In the rows, zero is written as 128.
One hidden turn or mirror swaps the rows below in pairs. Which row is each named row swapped with?
The rows were stretched afterwards, more along some directions than others.
J12: [122 152 118 153 112 132 118 119 162 101 114 135 138 132 153 143 123 138]
J355: [132 129 120 128 164 123 131 115 153 131 137 109 128 106 119 128 111 126]
J82: [139 118 126 128 134 130 142  77 157 119 138 121 150 141 134 125 118  98]
J191: [165 144 128 152 143 132 149 103 153 101 136 120 139  98 149 120 135 130]
J507: [117 147 127 147 119 127 109 124 158  94 122 138 122 119 150 147 136 140]
J294: [ 88 160 108 133 161 123 113 118 163  96 122 128 142 115 121 149 129 138]
J556: [122 130 127 129 156 124 150 131 156  91 138 148 150 109 149 122 132 145]
J699: [ 98 150 126 131 140 136 128 125 161  87 112 134 138  94 155 138 123 135]
J46: [107 171 119 135 150 143 129  88 144 103 137 126 154 124 122 162 134 133]
J873: [125 119 121 120 131 131 143  83 158 113 137 129 156 131 137 134 126 107]
J85: [134 125 116 132 159 119 125 118 146 132 134 108 123 112 124 126 106 131]
J950: [110 157 120 137 127 139 133 120 159  94 115 129 142  96 152 143 113 126]
J711: [163 141 125 149 144 129 144  99 151 109 136 122 145 103 142 125 136 120]
J353: [112 127 128 122 153 126 150 131 155  91 140 147 155 117 145 124 138 143]
J533: [136 131 115 132 164 121 130 114 150 127 138 108 126 100 124 129 110 133]
J4: [131 125 121 124 134 127 144  72 156 120 137 122 154 138 132 131 119 103]
J97: [115 156 123 152 118 131 110 115 159  92 120 139 145 127 153 145 139 147]
J169: [164 145 123 155 141 129 145 100 157 102 133 122 143 106 148 122 132 128]
J524: [108 175 118 134 151 144 129  82 151  95 139 122 155 116 124 161 133 133]
J291: [120 183 121 146 173 130 134  93 157 105 133 108 152 105 132 146 131 157]
J837: [ 91 174 106 138 160 126 117 110 161 102 126 126 162 109 121 162 134 138]
J585: [135 144 130 138 150 130 135 112 162  97 120 115 108  97 158 133 112 119]
J269: [108 155 118 141 128 138 126 121 153  92 113 129 141  98 155 145 115 134]
J822: [166 138 125 151 139 128 137 105 148 109 134 119 136  99 149 126 133 128]
J924: [ 91 171 106 144 158 123 122 119 158 103 124 125 153 125 119 146 130 144]
J274: [102 175 128 135 157 145 135  85 160  85 139 129 161 123 135 161 138 135]
J690: [133 120 124 119 137 127 137  77 154 126 140 119 144 129 129 135 122  98]
J176: [124 133 132 126 159 126 153 132 158  91 137 146 150 104 148 123 135 144]
J26: [137 123 120 127 160 122 131 118 149 132 138 111 123 105 124 126 108 129]
J935: [100 154 120 133 138 133 130 124 162  85 111 136 141  91 154 143 119 131]
J380: [105 167 126 131 147 140 122  81 152  99 143 130 152 129 126 161 141 135]
J411: [138 144 125 144 145 126 129 119 161 103 117 117 104 100 161 128 110 124]
J320: [124 130 134 126 158 127 155 127 157  90 139 145 152 115 149 122 130 136]
J390: [133 129 115 130 163 124 131 113 146 137 136 104 129 109 125 131 104 130]
J814: [123 128 129 127 152 126 154 129 159  89 133 148 147 115 151 117 125 141]
J957: [ 99 153 129 134 138 136 130 116 160  86 116 127 138 102 153 143 120 129]
J717: [135 120 123 120 132 126 138  76 155 120 138 121 147 127 131 135 122 101]
J8: [133 124 128 123 136 130 148  70 161 116 138 121 151 131 134 131 118 100]
J32: [101 171 126 128 157 143 127  80 155  96 143 129 157 126 125 159 144 131]
J754: [118 181 126 147 170 133 140  93 157 101 137 110 158 108 140 146 133 155]
J373: [161 139 129 150 141 130 141 106 152 110 136 124 140 109 145 123 137 123]
J966: [123 130 131 131 162 128 154 127 159  91 135 141 154 116 143 116 128 141]

J924 pairs with J12
J411 pairs with J291
J507 pairs with J837
J533 pairs with J822

